Each path is a new rotation, seen through one point. The rows after it are directions, each followed by how far the rotation turns it, in degrees per step (0 if it stays put).
Each turn is a multiple of 5 degrees from 10 to 175, or 0.
Each row of a path follows its step; steps can be skipped.
Rotation 1:
step 0: [-15  -5  -1   5  21  25  -8  -3 -11 -11 -18  18   8 -18 -14  -6  11  -8
  -3  22  -7   8   8  -1  -5   5   3 -21   4   4  14   2]
step 1: [-14 -15   7   7  15   9   5  -1 -17  -4 -22 -11  -9   3   2   1  -5 -10
  -5 -18  -1   1 -11 -22  -6 -21   4  -8  -3  23  20  -5]
step 2: [  3  -4  17 -10  -6  20  -7 -10  16  -7 -13  -1  -5 -11   3  15   0  -9
  -8  -9   0  15 -23  -8 -23   7 -23 -12  13  -8  10   2]
step 3: [-15  16   2  -3  11  27 -14   1   8 -12 -11  17   5   7  -2  -7   0 -10
   5 -14 -32  -2  -7   3  -6  -8   6 -14   9  15  -9   5]
step 5: [ -8   1  -1  16   8  10   3  -3  12 -13 -18  -1 -27  -5   7  -4  17   1
 -16  -7  -1  20 -18   5  12   3 -11 -20   7  -2   3  21]
step 6: [  0 -15  -5   5  16  14 -24  -6  -2 -12 -13  10   1 -12   4  -8 -10  -2
   7  -7  -5  18   3  -5   9  -5  -9  -4  32  18  -8  -8]
step 7: [  1   5   7   3  13   8  12 -12  -9 -19 -26 -10  -7  -9   1 -20  13 -10
  13   0   0  -3   7 -27 -22  -1  -2 -16   6  -1  -8  -1]
step 8: [-17   6  10  12   1   7   8 -11   6   4 -12  -5 -27  -2   9  -9 -10  -6
   5 -25  -2   0 -31   1  -7   1 -19  10  11  10 -10  -6]
step 9: [ 15  15  16  10 -13   4 -24   2  16 -14  -8   5  -5 -16   9 -11   1  -9
   0   5 -27  15   1  -2  -8  -1 -17  -3   9   1 -21  -4]
step 10: [-18  13  -4  18   9  13   4 -17  -8   2  -2   5  -8 -14  12 -19  13  -4
  26   8 -14  -4   8  -3  10 -15  -7  -9  -1  13 -10  17]
step 11: [ -4 -12  13  24  -4  -8  10   3  -3  -1 -20   2 -23 -15   8  -8  16 -11
  -2   5   5  16  -2 -11   9   3 -17  19   7  20   9  -6]
Directions:
[-1  4 -5  4  9 -5 -7  1 -1 -2  2  1  7 -3 -4  4 -2  2  2  7 -7  0  2  0
 -6 -4  5 -3  5  1 -5 -3]  115
[ 1 -2  5 -4  3  4  8  2 -4  3  2  4  4  0 -8 -9 -1  0  7  0 -4 -2  9 -3
  0  3  1 -4 -2  6 -1  3]  110
[ 3 -3 -1  0  0  2 -3  0  6  2  3  1 -8  1 -6  0 10 -2  4  7  6  2 -1  2
  6 -4  8  0  3  5 -1  2]  60
[  0   1   7  -6  -2   4   1  -2   6   0   1  -7   1   2  -4   1  -2  -5
   4  -6   2  -5  -5  -2 -10   0   6   2   4  -1  -3  -7]  65
[ 6  7 -1 -2 -5  2  1 -5  1  4 -3 -6 -1 -2 -4  4  1  2  1  8  4  0  4 -4
 -4 -1 -6 -9  1 -7  2  5]  145
[-1 -2 -4 -4 -2  3  3 -7  8 -3  4  5 10 -1  6  3  7  2 -2 -1  0 -5  4 -6
  2 -3 -4  3  6  4 -2  2]  100
Rotation 2:
step 0: [-12 -15 -24  -9   5   8  15 -11 -16  -5   7  10  10 -10  14  -2   3  -1
 -21 -14  -3   6  -9   6  15   7 -12 -21 -14   5  -2 -17]
step 1: [ -7   9 -29  14  17  -4   2  -2 -17  -2  19   9  -5   7   6   3  -5   6
 -20  -6   3  13  -8 -11  -1 -14  -4  16 -14   6 -12 -22]
step 2: [ -2   0 -20  10  -7 -12  -7 -25  -1  12  -8   7 -15 -14  21  -6   1  13
   9 -12   4  15   8  -5   0 -27   4  20 -16   4  -2  -8]
step 3: [ -3 -13 -26  13   6  -2 -18  -2  -7  -3 -18   6 -12 -15  19  -3   6 -14
  19  -7  -5   8  -9  -1 -25  -4  -3  -3 -11 -18  -2   7]
step 4: [-13   3 -11   0   0   3  -3  12   4  16  -6  26 -14 -17 -15  -8   8 -13
   5  30  -3   4 -16  -9 -21 -10  -2   3  -7  -6   3   4]
step 5: [ -7   6  -9   5  -3  21  -3  -3  -1  16  -1  14 -10 -25 -13 -21  30  23
   2  13  -2   3   3   8   0  11   4  -8   8   3  -7  12]
step 6: [-12  -8 -21 -13  -6  26  -1   5 -16   6   9   5   2  24   6  -9  27   9
   3   5   7   4   6   4 -13  12 -17  -9  11  11  -1   7]
step 7: [ -4 -16   4 -15   1   8 -20   7 -23  10  10   6  -8  19   8   7   0  19
 -12  18  14   9  -4  10 -10  -3  13  14   4  14 -12  -7]
step 8: [ -7  -4  15   1   8   9 -18  -7 -14  -6 -11  -7 -10  12  15 -29 -16  31
   2   3  15   9  -4   7  -2  -9   5   9  -1   0  13   7]
step 10: [-17   2  13  10  30  13   1   3   1 -16   7  14 -12  -3  -5 -16  -5  -9
 -21  10 -11 -10  -4  -2  -8  -2  11  -4 -25   9  -4 -11]
step 11: [ -3  12   8   5   1  13  14 -25   8  -8  -2  25  -7  -4   3 -17  11  12
  -2  -7  -7  -8  16 -12   4   3  -8  11 -24  22  -1  -7]
Directions:
[ 2 -2  0  4 -7  4  0  0  3  6  6  0  8 -1 -1  0 -5  4  8  7  3  1 -2 -3
 -5  9 -1 -4 -2  3 -4  3]  45
[ 6  1 -1  0 -4 -1 -2  2  1  3  4 -1 -2 -8  4 -7  1 -6 -2 -6 -8  2 -6 -7
 -3 -2 -3  4  4  6 -3  2]  35
[ 4  0  4 -3  1  0  0 -1  0  0  6 -8  5  4  5 -6 -3  1 -8  2  0  7 -6  9
  3  2 -1  0 -6  2  6 -4]  40
[ 2 -7  0  2  7 -3  4  4  0  2  9  4  3 -7 -4 -5  3  1 -5  1  2 -6  5 -2
  0  0 -2 -4  0 -3  9  2]  70
[  1  -7   0   3  -2   1  11   4  -3  -1  -2   4  -4   2   6  -1  -4 -10
  -2   1   2   4   4   5  -3   4   7  -1   2   2  -3   2]  110
Rotation 3:
step 0: [ -8   7  -4 -15  -7   7  -9  14  -2   0  -4 -19  37   5   9 -24  -6   2
 -12 -12   7 -11  -5 -14  -4  -6  -2 -12  -2   2 -14  10]
step 1: [ 15  24  -6  19  12   3  -6   2   9   8 -16   4   1  10 -11  -1 -23  12
  -5  -5 -15  -1  13  10  -7 -16   3  20  -1   0  -9 -18]
step 3: [ -7  -9  14 -10  20 -23  18 -11   2  -2  -9  12   1 -11  23   4   9 -17
 -11   7   5  14   1  -5  14   1  21  -7  -5   7 -10   7]
step 4: [ -7   1  -5  19   1  -5 -11  16 -16   7 -16   9   6 -21  -5  -4  16   5
   2  10  13 -13  -1 -20 -26  22   4   2   6   4   5   0]
step 5: [ 15  19  15 -11  -8  -9  -9   2  -9  12  10   9  -2   9 -25   5 -21   6
  -1 -15  11  -9   9  -4   3   0  -9  -2 -10  -3  20  22]
step 6: [ -3 -15   3  17  -8  -2   3   1  22   7  18  16  -8  13  12  -3  -4  -5
  32  -8  -6   3   6  13   9  -1 -12   5   6 -25  -2  -8]
step 8: [-23  23  -8   8   2   4   6  -4  13   8 -14 -11  -6   4   2   6  10  16
 -30   2  11  -5 -13  -9  -6 -13  -4 -16   2  -5 -18   9]
step 9: [ -1   7  -8 -10   1  14   0   8  16 -10   2 -11  -8  -8 -25  20  -4   1
  -1  -4  -3  14  14  -1 -24  -5   4  24  16   6  18  -8]
step 10: [-12  -4  14 -28 -16  -7  -7 -20 -19   1  20  -5   0  15   7  -5  -5 -19
   6   4  11   4   5  15  -5  -8   7  -3  -2   5   0 -21]
step 11: [  8   7  10  14  17 -11  -8   3   1   4   9  -6  15  -5  14 -23   9  -2
   5  16  -3  13 -21  -9  19  10   8  24   3   3 -14  -5]
step 12: [  6   2  -9   6 -19   0   2   2 -17  -5 -20  -1   6 -13   4  -5 -11  16
  -7 -15 -13 -21 -13   3  -7  13 -14   7  -2  26  -8  18]
Directions:
[ 6  1 -7 -6  1 -1  1 -1  7  3  4  7 -5  6  3  0  0 -6  3  0  3  1 -1  4
 -1 -1 -3 -3  7  8  6 -2]  95
[-4 -4  3  4  2 -2 -3  1  2  3 -5  4 -5 -4 -8  0 -2 -4  3 -5 -1 -5  1 -6
 10  3  0 -9  2  2  3 -3]  35
[ 0 -5 -7  6 -1  3 10 -7  3 -4 -1  1 -4  0 -6  2  2  1 -6 -2  4  6  0 -2
 -2  1  8 -5 -4  3 -2 -1]  65
[-1  1  1 -3  2 -7  2 -3  3  4  2 -4  8  3 -1  4  0 -1 -2 -1 10  4 -1 -3
  6 -5 -9 -5 -6  1 -3  1]  140
[ 6  6 -2  7  2 -1 -5 -6 -6  7  0 -3 -7  4 -5 -2  4  2 -4  4 -3  1 -9 -1
  1 -3 -2  1  1 -2  5  2]  110
[ 2 -4 -5  5 -3 -1 -3  2  3 -1  8  7  5 -4 -3 -8 -6 -1 -4 -5 -2 -3 -7  5
  0  1 -4 -1 -4 -5  0  5]  55
[-2  4 -2  6  1 -5 -6 -2 10  0 -3  5 -3 -2  6  0 -5  3 -1  7  3  7  2 -3
  2  0  1  3  3 -7 -4 -4]  145
